One turn moves each row of this set onto another row. After a few examples, where does it send each row asked below?
solun: [-0.377, -1.963, -0.144, -0.867, 0.951, -1.323, -1.774, 1.038, 0.062, 0.427, 0.371, -0.429, 2.731, 2.267, 1.144, -0.318, 0.211, -3.350, 1.017, -4.013, 1.130, 1.793]
lovi: [-3.971, 1.012, -2.334, -0.517, 1.172, -2.600, -1.970, 1.859, -1.435, -0.090, 2.132, 0.338, 2.871, 3.573, 2.106, -1.572, -0.367, 1.892, 1.679, -3.781, -1.036, -0.404]
Kov: [-3.017, -2.405, 1.337, 0.950, -0.993, -1.660, -2.212, 0.748, -4.397, 0.858, -0.284, 0.733, 1.492, 0.619, -0.415, -0.519, -1.071, -1.247, 1.472, -3.982, -0.944, -2.470]
sena: [-0.987, -2.201, 0.662, 1.007, 0.312, -0.856, -0.265, 0.492, -2.662, -0.794, -1.398, 2.745, 1.610, 2.396, -0.546, -2.054, -0.500, -2.524, 2.321, -1.600, -0.579, 1.205]
fopo: [-3.075, -1.860, 1.063, -0.390, -1.004, -1.202, -1.885, -0.221, -3.171, 0.258, -0.682, -0.943, 0.801, 3.351, -0.675, 0.554, -1.854, -0.357, 2.643, 0.061, -1.657, -1.562]
pov: [-2.658, -3.557, -1.259, 1.036, 0.263, -0.013, -1.273, 1.554, -1.638, -1.041, -1.830, 1.046, 1.853, 2.802, -0.644, -0.653, 0.019, -1.615, 0.546, -2.863, -0.973, -4.045]
pepu: [-2.956, -2.098, 1.175, 1.975, 1.119, -2.101, -1.222, 2.499, -4.237, 1.038, -1.610, 0.260, -0.199, 3.271, -0.758, -1.084, 0.524, -1.272, 1.628, -2.428, -0.040, -0.988]
tam: [-1.010, -0.444, 0.452, -0.087, 1.652, -0.033, -2.196, 0.473, 0.593, 1.055, 0.340, -1.506, 3.847, 2.212, -0.485, -0.027, 0.102, -2.633, 1.688, -3.352, -0.188, 1.248]
Mol: [-3.294, -0.806, -0.571, -0.349, -0.514, -0.816, -1.446, 1.146, -2.418, -0.432, -2.110, 0.635, 1.859, 0.840, 0.426, 0.483, 0.457, -0.968, -1.291, -0.682, -1.326, -2.857]
fivud: [0.549, 0.416, -3.010, -0.415, 1.795, -1.834, -2.699, -0.503, -1.733, -1.124, 0.483, -0.072, 0.304, 3.224, 2.552, -2.241, 0.106, -2.808, 0.323, -2.889, -0.296, 0.193]
veb: [-2.913, -2.182, -0.173, 0.410, -1.615, -2.273, -1.270, -0.458, -2.109, 2.635, -1.255, 0.541, 0.860, 1.204, 3.064, 0.411, 1.762, -0.987, 0.872, -1.510, -0.111, -1.765]
Vosis: [-2.989, -2.077, -1.422, 1.781, -1.217, -2.362, -0.440, 1.464, -1.639, 2.346, -2.318, 0.465, 2.934, 4.033, -0.271, -1.115, 0.552, -1.467, 2.120, -1.001, 1.110, -1.318]
Nedu: [-3.217, -2.556, -2.956, -0.783, 0.121, -2.156, 0.212, 1.011, -3.124, -1.047, -2.492, -0.134, 0.723, 1.837, 0.490, -1.809, 1.073, -0.364, 1.813, -3.143, -1.984, -0.654]
Pog: [-0.579, -2.358, -0.500, 0.018, -1.393, -3.123, -0.691, -0.441, -1.164, 0.322, -1.326, 0.329, 1.480, 1.431, 1.628, -0.246, -1.109, -1.624, -0.255, -0.735, 0.450, -3.808]
suzom: [-3.127, -2.337, 1.210, 2.334, 0.909, -3.122, 0.556, -0.026, -2.247, 1.117, -1.280, 1.587, 3.354, 2.574, 0.081, -0.995, 1.150, -1.261, 3.112, -2.964, -0.545, -1.080]
Gezir: [-2.974, 1.569, -1.859, 0.986, 1.385, -1.573, -2.133, -1.313, -2.454, -1.282, 2.155, 0.807, 1.742, 3.828, 2.896, -1.569, 1.317, -0.897, 1.360, -4.510, -1.850, -0.851]
kiv: [-3.805, 0.795, -2.129, 1.080, 0.231, -1.506, -3.380, 1.724, -2.061, -0.593, 2.897, 0.134, 3.654, 5.162, 0.759, -0.709, -0.903, -0.391, 0.507, -1.018, -0.017, -1.092]
bofe: [-2.255, -0.871, 1.387, -0.179, 2.182, -1.598, -0.921, -0.093, -0.536, -0.125, 2.913, 1.421, 2.126, 4.242, 0.760, -2.273, -0.785, 0.686, 2.669, -2.066, -0.171, 0.272]
dured: [-3.072, 1.471, -2.403, 0.139, 0.064, -2.249, -1.679, 0.782, -1.142, 3.117, 2.986, 0.800, 2.308, 1.827, 1.453, -1.124, -1.282, -0.443, 3.079, -0.863, -0.696, -0.859]
Nev: [-2.633, -2.639, -1.745, 1.448, -0.344, -1.246, -2.349, 1.058, -0.383, 1.560, -2.629, -1.016, 1.286, 1.318, 0.975, 1.218, 0.061, -1.581, 0.636, -2.002, -0.676, -3.353]
nazo: [1.067, -1.311, -1.471, -0.940, 1.027, -1.025, -2.015, 0.726, -0.260, 0.899, 1.204, -0.388, 1.605, 0.990, 0.095, -0.197, 1.314, -2.573, 0.810, -3.215, 0.271, 1.057]
Bovem: [-2.237, 0.264, -2.427, 1.868, 0.475, -1.624, -2.778, 0.595, -3.913, -0.473, 1.592, -0.085, 1.045, 3.349, 4.268, -0.854, 0.530, -1.163, 0.096, -3.957, -1.462, 0.215]
noruk: [-3.757, -2.731, -0.639, 1.324, -0.427, -2.990, -2.261, 2.168, -2.440, 2.149, -1.137, 1.359, 1.540, 0.874, -0.535, 0.589, 0.690, -2.331, 2.943, -2.104, 0.118, -0.910]
pivo: [-2.388, 0.865, -2.463, -0.680, 1.478, -1.925, -1.283, -0.494, 0.877, -0.140, 2.067, 1.048, 1.866, 2.273, 0.926, -1.559, 0.532, 0.816, 3.292, -1.291, -1.478, -2.343]
zes: [-2.017, 0.279, -3.829, 1.805, 1.334, -0.585, -0.816, 0.478, -0.362, 1.792, 0.439, 0.235, 0.778, 3.424, 4.015, -1.470, -0.612, -2.227, 2.602, -2.407, -1.353, -0.605]
kube: [-0.365, 0.654, -2.352, 1.253, -0.145, -0.993, -2.983, 0.840, -2.630, -0.567, 1.499, 1.354, 0.976, 4.897, 3.379, 0.291, -2.315, -1.009, 1.595, -1.829, -1.804, 0.378]
lapu: [-0.381, -3.543, -0.222, -0.306, 0.550, -1.186, -2.626, -0.454, -1.875, 0.942, -0.328, 0.366, 2.149, 0.652, 0.353, 0.867, 0.678, 0.908, 0.262, -2.757, -1.715, -2.650]
Vukuf: [0.789, -1.224, -0.639, 0.000, 0.754, -0.950, -2.138, -0.199, -0.036, 1.487, 1.349, -0.934, 3.978, 1.796, -0.604, 0.861, 1.211, -0.750, 0.791, -2.946, -0.240, 0.418]
dipa: [1.077, 0.346, -2.302, 0.586, -0.183, -1.365, -0.259, -0.903, -1.606, -0.849, 0.036, 1.035, 2.523, 1.782, 2.487, -2.407, -1.898, -0.777, -0.093, -2.607, -1.747, 0.533]
nad: [-2.369, -3.605, 0.233, 0.339, 0.696, -1.813, -1.837, 1.883, -2.184, 0.197, -2.112, 1.158, 3.362, 2.960, -0.404, -1.266, -2.064, -2.885, 2.059, -3.704, 0.478, -0.032]
vufib: [-4.457, -2.747, -1.939, 1.775, 0.460, 0.164, -1.925, 3.192, -2.710, -0.890, -2.060, 0.620, 1.732, 3.002, 0.154, -0.930, 0.846, -1.908, 1.289, -2.924, -0.841, -1.110]
Giki: [-1.525, 2.023, -2.041, 0.644, -0.354, -2.168, -3.027, 0.059, -2.307, -0.996, 2.729, 0.320, 1.957, 5.076, 0.478, -2.035, -1.834, -1.748, 1.065, -2.058, 0.050, -1.468]
Temo: [-1.502, -1.377, 1.270, -0.772, 0.085, -0.903, -0.564, -0.518, -0.540, 0.197, -0.894, -1.274, 1.519, 0.955, 0.452, -2.281, -0.140, 1.354, -0.203, -2.201, -0.887, -2.403]
defas: [-1.382, -0.442, -1.430, 1.137, 1.529, -3.348, -0.587, -1.043, -4.224, 0.799, 2.044, -1.696, 1.011, 3.369, 2.672, -0.694, -0.620, 0.855, 1.174, -2.771, -2.166, -0.630]
domo: [-4.158, 1.087, -2.197, 0.561, 1.538, -3.018, -3.152, -0.223, -0.016, 1.139, 2.606, 0.015, 1.842, 3.186, 3.264, 0.204, 0.820, -1.116, 2.204, -2.301, -0.379, -0.706]
Bosev: [-3.651, -0.380, -2.716, -0.901, 1.274, -2.449, -0.072, 0.554, -1.940, -1.807, 1.520, 1.033, 3.475, 4.442, 1.759, -0.732, -2.012, -1.928, 1.003, -0.283, -1.002, -0.210]
gider: [-0.759, 1.314, -1.470, 1.155, -0.126, -2.411, -1.439, -0.442, -1.799, 0.449, 0.098, 0.408, 0.583, 2.619, 2.436, -2.076, -2.599, -2.903, 4.041, -2.946, -1.308, 0.700]
Dedi: [-2.965, -1.570, 0.054, 0.860, -1.577, -0.726, -3.829, 1.535, -3.978, 0.962, 0.166, -0.813, 0.549, 0.798, 0.067, 0.351, -0.540, -0.016, 0.323, -1.735, -1.143, -2.533]
disa: [-1.037, 1.684, -4.370, 2.496, 0.177, -3.358, -2.847, 0.415, -1.477, 1.357, 1.123, 0.150, 2.043, 3.740, 1.877, -0.459, -0.992, -2.494, 1.881, -1.962, -0.183, -0.018]
guvik: [-3.005, 2.146, 0.234, 0.024, 2.276, -1.686, -3.270, -1.260, -1.345, 0.505, 2.068, -0.308, 3.782, 3.531, -0.297, -1.416, 0.017, -0.618, 2.157, -1.876, -1.065, 0.218]

pov -> Gezir
kiv -> vufib
Where do these go?
Mol -> lovi
noruk -> disa
fopo -> Bosev
Pog -> pivo
dured -> Vosis
Temo -> bofe
lapu -> guvik
Vukuf -> tam

